Turns, then the turns between two rows, first turn first; the first pair answered
G:
[ -2  10   2   5   6  19 -22  -8  -4  11 -22  -4] |-> [  1  12   7  16   0  14 -19  -2  -5  20  -9 -16]
[ -6   4 -16   4  -1 -13 -55   9  -8 -17 -20  32] |-> [ -6   8   0  29 -10 -23 -53  29 -10   0   2   9]
[  9 -14   3  34   2   5 -18  33  -5  14   5 -21] |-> [ 23  -7  -1  16 -17   9  12  23  -8   2  27 -30]
[ -7  -9 -35 -50   0  12  22 -25  -3 -35 -26  35] |-> [-29 -21 -22 -11  28   3 -28   0   1  -8 -53  40]
U:
[ -9 -20  20 -28  -6  17 -12 -36   4 -16 -19  19] |-> [  3 -28  36 -14 -22  14   9 -32  -8   1 -10 -13]
[-6 29  1  8 -9 -5  2 19  9  9 41 -7] |-> [-24  15  -3  12  16  -3 -32  20  13  11   5  18]
[ -3 -60  18  18   3   6 -20 -19  -4  17 -52  14] |-> [ 27 -14   7  -8 -46   4  50 -24  -4 -11  39 -17]
[ 11 -30  27   5 -21  -7  20   1  -1  14 -24 -29] |-> [  5  14  -9 -35 -22  -5  19 -10  18 -33  12  16]
T:
[-15  16 -23   3  -7 -14 -21  28  14  19  49   4] |-> [-16  15 -22   7  -7 -14 -20  29  13  21  47   1]
[-18  39 -21  -8   4 -12 -25   9  22 -28  40  28] |-> [-26  17   3  33  15 -20 -49  30  18   7  19   8]
[ 13 -15   5  15   9  -8 -13   4 -16   4 -47   3] |-> [ 29 -13   8   9 -13  -6  20  -1 -22   3 -25 -22]
[  8  -9  23  29 -22  -1   7  14  -9  30  12 -24] |-> [ 15  14  -7 -17 -32   7  30  -9  -2  -9  32   3]
Pairs:
Each pair is two turns apart.
[  3 -15  17  17   7  -5  -7  10 -12  18 -21 -13] |-> [ -8  -1  -3  -1  20  -3 -27   5   0  -3 -20  26]
U, U
[ 45 -42  19 -18 -18  22  32  -5 -13  17  -3 -19] |-> [  5 -31   1 -11  28  16 -43   9   8   8 -31  44]
U, T
[-25  10  -8  -4  33  -6 -35   3   2 -33 -24  60] |-> [  6  36  10  10 -18 -18  32  21  -8 -22  65  -8]
T, U
[  3  -6 -20 -16 -20 -17   6  -6 -25   3   2 -33] |-> [-18  -8 -25 -10   3 -19 -31  -2 -17   4 -21  -4]
T, T
[  6  11  25  37 -28 -17  41  21 -13  15  55 -35] |-> [-23 -14 -12 -15  29   7 -23 -17   1 -25 -50  63]
G, U
[-13 -12  -2  18  19 -13  12  10 -18  21   0 -14] |-> [-13   5 -25 -17  19  -7  16  -6 -10 -10   7  16]
T, T
[  4  10   8  12 -24  11  43 -29  -9  13 -12 -25] |-> [ -9   0  -1   1  -3  17  15 -37  -5   5 -50   6]
G, G
[ 17   0  -5 -16 -12   3  30  -6   3  -9  19  -7] |-> [ 15 -26  10   4  -5   3  18  -1  -6  14  -7 -21]
U, U
[ -6  -9  36  37  23 -10  18 -10 -16  35 -19 -18] |-> [ -9  24  -7 -25  25   2  25 -37   0 -25  -9  37]
T, T
[  7  22   9  -7 -11   5  20  -3  -7  -6  26 -15] |-> [ -6  -3  24  21  11   2 -12   8 -10  18 -14 -13]
U, T
[  6  30  -6   0  -9  -1   9  11  12  -2  33 -17] |-> [-11  19   1  20  10  -5 -25  24  15  13  10  -6]
U, G
[  6  -5   0  -9  25  -8 -27   8   2   0 -56  16] |-> [ 38   4   3 -27 -17  -4  39  -7  -9 -10 -10 -25]
T, T
[ -7  22  10  30 -12 -22  -1  10   5  15  44 -19] |-> [-17  31 -19 -11   7 -13 -19 -11  16 -21  20  36]
G, T
[ 20 -41  37  29 -13   4  32  -2 -21  39 -17 -58] |-> [ 19  -5 -23 -58 -10  23  43 -47  -3 -40 -13  19]
G, T
[  3  -6  15  -3 -15  -4  15 -14  -5  10 -10 -30] |-> [-17  10  -6 -16   5  -4 -19 -14  11 -12 -18  14]
U, G
[  6   5  11 -63 -11  24  -1 -12   6 -21   5  30] |-> [ 21  -5  29 -50 -29  20  27  -7  -6  -4  18  -9]
U, U
[ 29 -33  11 -23  -6   7  -1 -13 -12   9 -41 -20] |-> [ 17 -20  -4 -38   6   9 -18 -17   0 -10 -43  11]
U, U
[ -1 -36   9   5  42 -10  -7 -14   2  24 -53  21] |-> [ 15 -18  29  32   7 -25  33   7  -6  43  14 -37]
G, G
[ -3 -22   7  -2  17  12  -8 -12   2   3 -42   5] |-> [  1   7 -12 -30   6  13   8 -20  10 -27  -7  19]
U, T
[  1   3 -45 -28  16   2 -14  -4 -15 -19 -19  46] |-> [ 25   8 -17   7 -23 -12  33  19 -27   9  42 -27]
T, U
[  4  17 -15 -13  -2  -5   4   6   8 -10  30  18] |-> [-11  -2  -1  15  15  -8 -26  19   7  15   1  16]
G, T
[ 12   2  10   8 -18  -3  24   3  -4  10  12 -16] |-> [-11  12  -4   3   9  -5 -20   8  10  -3  -3  27]
U, G
[-23  12  -8  16  15  -1 -33  18   8  -7   1  26] |-> [-11  29  -7  13  -7  -5  -4  20   8 -13  39   6]
T, U
[  1  -9  -2   0   3   1   1  -6   9   7 -24   9] |-> [  8   9   0   1 -13  -3  19   0  10   3  13  -4]
G, U
[  4   0   4  11   2 -23 -25   9  -1  23  -6  -3] |-> [ 22  10  -4 -11 -17 -20   8  -4  -4   5  16 -13]
G, G
[  3 -28  18  -2   7  14 -19  -7 -22  -3 -38   4] |-> [ -1  -3  -4 -27   3  16 -17 -13 -12 -32 -15  30]
U, U
[ 14  -5 -18 -39   8  -1  -7  -3   5 -14 -14  32] |-> [ 17 -23  17  12   2 -14  -9  24  -8  32 -11 -16]
G, T
[ -1  40 -16   0  15  -5 -13  15  -9  -4  39   9] |-> [ -2  19   3  27  21  -9 -26  25 -16  25  19  -8]
T, U
[-13 -26  -4  14  21  21 -18 -14 -17  20 -32  13] |-> [ -5  10 -29 -23   2  24  10 -24  -7 -20  15  29]
U, T
[ 15  11 -21 -16  22 -10   5  -3   5 -46  26  24] |-> [ 32  -4   1   3   3 -12  35   2 -10 -21  37 -24]
U, U
[-14  10  32  29  21 -14 -35  32  12  28 -10   1] |-> [-16  46   4  -3  13 -13 -23  23  25  -8  29  25]
G, U
[-28  22   8  32  16  -5 -22  16   4   6  43   4] |-> [-35   9   5  27  33   0 -38   9   4   5   8  20]
G, U
